Each row is where one point has got to under a steady rotation. How many steps took it there?
The counts run from 0 to 427.
[88, 87, 102, 93, 97, 111, 78, 109, 119, 119, 83, 89, 75, 120, 114, 94, 114, 90, 101, 145, 89, 85, 110, 114, 91, 106, 122, 94, 86, 95, 114, 112, 91, 115, 99, 106, 137, 57, 102, 119, 120, 97, 57, 106, 110, 83, 92, 95, 110, 103, 103, 105, 78, 88, 128, 98, 128, 105, 113, 88, 61, 124] : 166
[83, 93, 86, 89, 104, 114, 77, 103, 126, 105, 111, 86, 65, 114, 99, 88, 109, 92, 93, 140, 100, 80, 102, 105, 92, 123, 129, 107, 98, 93, 107, 104, 118, 112, 103, 123, 135, 64, 105, 122, 130, 116, 70, 108, 106, 81, 92, 119, 121, 108, 96, 115, 97, 94, 133, 92, 119, 119, 121, 93, 81, 121] : 168
[92, 103, 106, 103, 100, 103, 78, 103, 127, 98, 126, 88, 82, 146, 99, 119, 99, 77, 77, 136, 97, 83, 88, 101, 105, 88, 113, 114, 97, 92, 111, 119, 97, 110, 100, 125, 124, 78, 89, 109, 109, 109, 62, 94, 119, 72, 109, 104, 108, 97, 86, 116, 107, 90, 132, 98, 127, 137, 98, 97, 99, 109] : 250
[88, 87, 107, 104, 114, 111, 73, 102, 124, 100, 120, 101, 87, 133, 101, 119, 100, 97, 81, 133, 98, 81, 86, 108, 96, 81, 125, 116, 109, 99, 115, 109, 103, 123, 98, 137, 127, 72, 91, 106, 113, 107, 57, 102, 110, 68, 114, 108, 104, 91, 80, 121, 96, 89, 140, 111, 113, 118, 113, 111, 123, 107] : 246
[104, 77, 88, 94, 103, 131, 85, 111, 117, 115, 99, 89, 71, 123, 108, 102, 124, 89, 110, 137, 101, 88, 95, 108, 79, 105, 139, 101, 94, 80, 116, 106, 80, 95, 105, 110, 134, 62, 92, 128, 121, 104, 75, 100, 130, 97, 102, 118, 114, 97, 94, 127, 89, 100, 127, 85, 130, 101, 109, 89, 104, 116] : 174
[73, 73, 104, 100, 94, 114, 76, 115, 127, 108, 73, 92, 87, 109, 110, 114, 102, 103, 115, 133, 90, 72, 106, 103, 83, 104, 136, 104, 106, 95, 93, 103, 91, 123, 109, 117, 133, 76, 75, 104, 138, 91, 64, 104, 108, 71, 124, 107, 93, 109, 104, 105, 79, 85, 137, 93, 104, 112, 104, 94, 87, 104] : 225
[101, 86, 108, 96, 113, 117, 78, 110, 128, 106, 113, 99, 87, 130, 93, 111, 97, 89, 113, 129, 92, 84, 85, 114, 103, 86, 127, 116, 113, 94, 114, 119, 93, 113, 99, 132, 124, 80, 83, 110, 117, 109, 51, 103, 120, 68, 118, 109, 103, 93, 88, 124, 105, 89, 149, 117, 116, 114, 109, 116, 103, 118] : 245
[103, 107, 107, 106, 91, 115, 73, 106, 124, 105, 100, 90, 66, 125, 106, 110, 95, 86, 84, 142, 91, 79, 88, 84, 100, 108, 120, 114, 105, 100, 110, 125, 108, 104, 104, 98, 128, 79, 97, 118, 104, 119, 84, 93, 119, 93, 113, 112, 91, 101, 66, 137, 102, 88, 135, 88, 118, 127, 110, 86, 77, 127] : 109
[78, 90, 100, 110, 74, 111, 85, 98, 133, 98, 104, 78, 78, 122, 107, 124, 113, 84, 95, 142, 95, 76, 98, 94, 81, 95, 138, 105, 71, 87, 104, 95, 95, 114, 105, 129, 119, 71, 90, 102, 124, 94, 75, 106, 114, 80, 111, 115, 109, 109, 111, 96, 80, 91, 123, 82, 119, 139, 85, 93, 96, 108] : 375
[76, 91, 103, 115, 81, 90, 79, 91, 124, 106, 91, 88, 70, 119, 105, 110, 106, 81, 94, 139, 105, 86, 94, 106, 113, 93, 135, 118, 102, 103, 128, 101, 94, 128, 94, 117, 110, 77, 112, 92, 114, 102, 68, 119, 91, 80, 115, 113, 105, 94, 93, 125, 81, 88, 127, 109, 118, 137, 94, 105, 77, 114] : 40
[82, 94, 106, 95, 114, 122, 72, 99, 123, 101, 114, 96, 80, 112, 105, 109, 105, 90, 89, 145, 111, 77, 102, 92, 85, 97, 130, 103, 93, 109, 109, 108, 101, 106, 120, 102, 141, 63, 104, 109, 127, 107, 75, 90, 101, 85, 101, 133, 132, 100, 90, 108, 111, 86, 131, 93, 122, 106, 118, 93, 82, 105] : 5
[89, 77, 117, 94, 72, 135, 88, 109, 127, 118, 97, 96, 85, 118, 121, 122, 110, 83, 91, 112, 111, 85, 97, 104, 106, 95, 139, 111, 100, 100, 118, 99, 82, 103, 93, 121, 117, 83, 94, 110, 126, 93, 72, 107, 99, 91, 133, 120, 86, 127, 88, 129, 96, 116, 130, 93, 130, 127, 109, 106, 99, 114] : 282
[90, 91, 116, 84, 95, 130, 80, 117, 127, 106, 95, 83, 106, 117, 124, 125, 118, 92, 87, 133, 106, 65, 98, 97, 88, 89, 140, 86, 109, 88, 109, 101, 98, 97, 108, 111, 135, 78, 99, 100, 120, 107, 70, 88, 104, 93, 92, 113, 114, 92, 97, 119, 94, 102, 139, 106, 127, 98, 107, 99, 79, 118] : 154
[94, 99, 106, 107, 101, 120, 85, 115, 115, 98, 93, 89, 85, 134, 97, 114, 105, 91, 101, 141, 87, 81, 90, 84, 88, 106, 116, 100, 87, 101, 105, 104, 83, 112, 107, 111, 127, 78, 74, 118, 114, 97, 61, 107, 128, 61, 123, 119, 110, 105, 87, 103, 94, 113, 144, 80, 116, 122, 89, 87, 98, 101] : 233
[88, 87, 101, 95, 99, 116, 59, 106, 129, 103, 97, 89, 82, 120, 111, 92, 93, 88, 85, 145, 90, 86, 99, 89, 80, 108, 133, 91, 87, 96, 94, 120, 104, 113, 122, 109, 119, 68, 96, 100, 108, 118, 67, 103, 124, 82, 91, 99, 104, 103, 108, 112, 106, 85, 146, 108, 113, 110, 116, 91, 76, 122] : 311
[92, 88, 98, 92, 94, 131, 83, 115, 131, 108, 101, 84, 77, 116, 116, 117, 117, 80, 91, 127, 93, 87, 97, 104, 90, 99, 138, 93, 75, 81, 111, 107, 78, 92, 105, 113, 132, 62, 101, 136, 119, 97, 79, 83, 120, 98, 92, 111, 105, 104, 111, 120, 100, 98, 120, 97, 133, 122, 99, 99, 98, 118] : 321
[88, 80, 89, 92, 103, 108, 74, 104, 111, 122, 69, 95, 71, 116, 109, 93, 100, 93, 111, 141, 95, 88, 101, 114, 101, 108, 135, 111, 85, 114, 109, 109, 82, 113, 109, 114, 127, 58, 109, 122, 111, 93, 54, 104, 107, 91, 107, 110, 111, 115, 102, 120, 79, 84, 130, 118, 126, 106, 111, 97, 78, 117] : 330
[101, 83, 132, 90, 92, 141, 77, 99, 128, 107, 102, 95, 90, 124, 128, 113, 116, 85, 90, 130, 109, 85, 102, 97, 87, 84, 119, 86, 94, 90, 118, 111, 78, 100, 101, 112, 124, 71, 91, 89, 113, 98, 65, 107, 117, 94, 118, 127, 106, 106, 96, 99, 101, 108, 138, 100, 126, 115, 115, 100, 74, 120] : 298
[83, 72, 110, 113, 106, 121, 79, 112, 120, 107, 93, 88, 101, 111, 93, 123, 114, 90, 112, 138, 91, 72, 98, 104, 86, 98, 147, 106, 102, 117, 109, 99, 95, 109, 113, 124, 127, 72, 86, 113, 130, 109, 57, 99, 109, 72, 113, 115, 102, 98, 86, 118, 95, 90, 138, 110, 110, 101, 96, 112, 100, 102] : 388
[77, 86, 99, 98, 112, 125, 71, 114, 118, 99, 83, 102, 78, 120, 123, 107, 98, 99, 102, 134, 93, 93, 100, 91, 100, 103, 120, 107, 106, 106, 94, 114, 87, 127, 107, 128, 123, 64, 84, 102, 124, 96, 70, 107, 105, 63, 122, 109, 91, 99, 104, 114, 92, 94, 140, 100, 106, 130, 104, 120, 86, 100] : 78
[93, 104, 116, 94, 102, 107, 74, 116, 120, 88, 105, 88, 77, 148, 110, 116, 100, 78, 74, 131, 91, 87, 90, 105, 108, 97, 110, 103, 99, 90, 122, 116, 100, 99, 82, 116, 135, 70, 110, 114, 106, 114, 76, 113, 107, 69, 106, 120, 107, 95, 74, 117, 108, 79, 122, 100, 122, 133, 97, 102, 79, 118] : 254
[97, 99, 113, 97, 97, 118, 69, 114, 129, 95, 92, 88, 78, 131, 124, 123, 100, 82, 85, 133, 98, 88, 100, 100, 112, 94, 115, 108, 110, 90, 114, 127, 92, 102, 86, 113, 135, 72, 112, 111, 122, 106, 86, 96, 96, 92, 107, 116, 93, 88, 85, 132, 108, 70, 124, 103, 117, 132, 107, 112, 72, 109] : 258
[90, 90, 107, 104, 93, 109, 91, 118, 109, 98, 95, 79, 99, 135, 106, 121, 116, 90, 92, 138, 92, 79, 94, 93, 87, 106, 121, 100, 98, 101, 112, 95, 90, 109, 101, 120, 132, 76, 84, 118, 121, 90, 51, 114, 112, 60, 122, 115, 108, 110, 85, 100, 84, 114, 135, 83, 125, 118, 88, 82, 97, 101] : 232
[106, 83, 110, 84, 89, 110, 77, 113, 114, 99, 91, 87, 77, 133, 111, 117, 102, 61, 116, 135, 111, 85, 78, 105, 101, 87, 134, 109, 105, 84, 119, 105, 74, 94, 101, 113, 108, 86, 97, 102, 103, 100, 75, 101, 122, 76, 112, 131, 125, 96, 89, 117, 94, 94, 123, 105, 124, 124, 83, 85, 90, 117] : 194
[103, 86, 96, 82, 103, 123, 71, 128, 124, 99, 81, 69, 95, 127, 116, 118, 111, 91, 95, 135, 101, 76, 95, 100, 82, 107, 138, 94, 101, 75, 99, 114, 97, 96, 106, 125, 141, 75, 109, 111, 119, 102, 71, 94, 118, 93, 91, 112, 109, 101, 103, 119, 87, 93, 133, 104, 127, 106, 105, 89, 90, 123] : 318
[99, 95, 102, 111, 88, 106, 87, 122, 124, 94, 90, 77, 81, 122, 97, 115, 112, 82, 116, 139, 81, 82, 84, 95, 76, 97, 146, 119, 87, 84, 107, 116, 92, 117, 105, 115, 128, 86, 95, 96, 119, 92, 79, 93, 122, 66, 107, 121, 95, 106, 104, 111, 78, 104, 131, 88, 124, 118, 92, 86, 90, 120] : 377
[88, 73, 112, 93, 73, 116, 69, 107, 115, 118, 90, 90, 86, 122, 120, 112, 100, 82, 70, 137, 101, 82, 90, 99, 98, 108, 136, 100, 89, 93, 108, 99, 84, 100, 101, 121, 112, 72, 88, 111, 101, 101, 67, 110, 116, 86, 121, 95, 97, 131, 79, 114, 89, 92, 124, 80, 117, 129, 110, 77, 109, 125] : 123
[88, 86, 99, 104, 99, 102, 74, 81, 118, 103, 95, 92, 63, 122, 114, 107, 100, 79, 96, 147, 113, 98, 94, 107, 103, 97, 126, 114, 94, 100, 118, 100, 78, 113, 104, 127, 117, 59, 107, 95, 119, 93, 71, 110, 95, 92, 115, 132, 130, 104, 101, 115, 90, 82, 127, 106, 123, 132, 107, 100, 90, 103] : 188
[84, 92, 84, 88, 102, 110, 73, 95, 115, 100, 91, 98, 49, 131, 117, 96, 106, 84, 105, 141, 107, 92, 98, 105, 101, 101, 115, 108, 105, 80, 110, 112, 86, 121, 94, 116, 128, 60, 97, 102, 128, 94, 81, 115, 105, 83, 114, 125, 120, 98, 106, 119, 94, 89, 126, 95, 125, 131, 104, 93, 77, 109] : 24
[76, 77, 120, 99, 82, 97, 70, 98, 131, 104, 94, 92, 78, 112, 124, 110, 113, 71, 93, 133, 109, 83, 92, 110, 113, 83, 141, 110, 105, 108, 123, 106, 94, 114, 91, 121, 113, 75, 101, 79, 120, 109, 73, 103, 87, 76, 101, 105, 106, 93, 97, 117, 94, 72, 118, 102, 123, 120, 101, 105, 67, 115] : 204
[86, 88, 79, 92, 107, 106, 69, 98, 110, 105, 82, 88, 59, 126, 124, 92, 107, 82, 112, 152, 108, 86, 98, 101, 94, 106, 119, 107, 115, 93, 102, 113, 87, 115, 104, 110, 127, 63, 88, 102, 122, 103, 74, 113, 108, 85, 108, 104, 118, 89, 102, 128, 85, 87, 136, 89, 120, 118, 103, 85, 80, 111] : 23
[93, 92, 95, 83, 104, 112, 77, 114, 120, 112, 97, 87, 68, 118, 102, 83, 110, 85, 107, 138, 91, 86, 103, 109, 98, 118, 123, 101, 97, 91, 107, 110, 105, 113, 102, 115, 132, 68, 99, 121, 121, 112, 56, 107, 114, 77, 93, 112, 118, 112, 101, 110, 87, 96, 130, 97, 121, 111, 116, 92, 66, 131] : 167
[79, 73, 114, 95, 93, 112, 67, 93, 125, 102, 99, 98, 77, 117, 103, 93, 108, 71, 112, 133, 101, 72, 88, 108, 93, 90, 135, 115, 88, 104, 113, 108, 98, 119, 105, 112, 107, 79, 84, 80, 116, 120, 82, 116, 110, 72, 111, 112, 110, 106, 100, 121, 93, 67, 133, 92, 105, 111, 99, 109, 76, 136] : 206
[82, 92, 92, 102, 93, 113, 70, 106, 126, 91, 88, 90, 60, 140, 116, 112, 94, 91, 85, 131, 102, 80, 104, 91, 92, 105, 126, 110, 103, 90, 101, 118, 88, 109, 99, 100, 141, 81, 104, 104, 125, 106, 95, 117, 106, 85, 124, 120, 95, 90, 91, 135, 111, 75, 137, 93, 107, 133, 102, 93, 87, 101] : 421
[83, 95, 105, 109, 113, 128, 86, 115, 120, 100, 99, 107, 69, 129, 103, 108, 107, 88, 92, 133, 83, 89, 95, 90, 94, 98, 115, 98, 99, 107, 119, 100, 90, 111, 104, 118, 123, 65, 94, 119, 120, 103, 70, 118, 113, 59, 119, 140, 102, 95, 86, 105, 110, 108, 138, 104, 109, 128, 101, 113, 87, 95] : 238
[92, 87, 121, 93, 102, 138, 72, 115, 134, 103, 114, 100, 94, 119, 128, 120, 114, 89, 72, 136, 102, 83, 92, 90, 81, 83, 139, 94, 107, 85, 122, 97, 104, 108, 105, 121, 123, 73, 102, 89, 112, 108, 76, 101, 107, 84, 104, 118, 99, 96, 84, 116, 102, 114, 136, 98, 118, 115, 118, 103, 103, 114] : 301
[99, 103, 111, 91, 105, 112, 74, 115, 122, 108, 91, 98, 76, 137, 102, 116, 99, 97, 79, 140, 91, 67, 83, 96, 93, 91, 117, 116, 97, 90, 118, 119, 103, 118, 97, 102, 127, 79, 92, 111, 93, 113, 66, 118, 119, 89, 110, 109, 100, 102, 68, 133, 79, 79, 127, 100, 107, 116, 113, 88, 93, 137] : 105
[90, 72, 103, 108, 86, 104, 76, 89, 127, 107, 90, 87, 75, 127, 89, 98, 106, 78, 117, 131, 105, 80, 95, 115, 86, 90, 139, 106, 87, 97, 124, 107, 85, 113, 104, 105, 115, 83, 97, 96, 113, 108, 63, 126, 117, 83, 125, 125, 108, 95, 97, 114, 93, 72, 137, 108, 108, 110, 96, 100, 83, 124] : 42
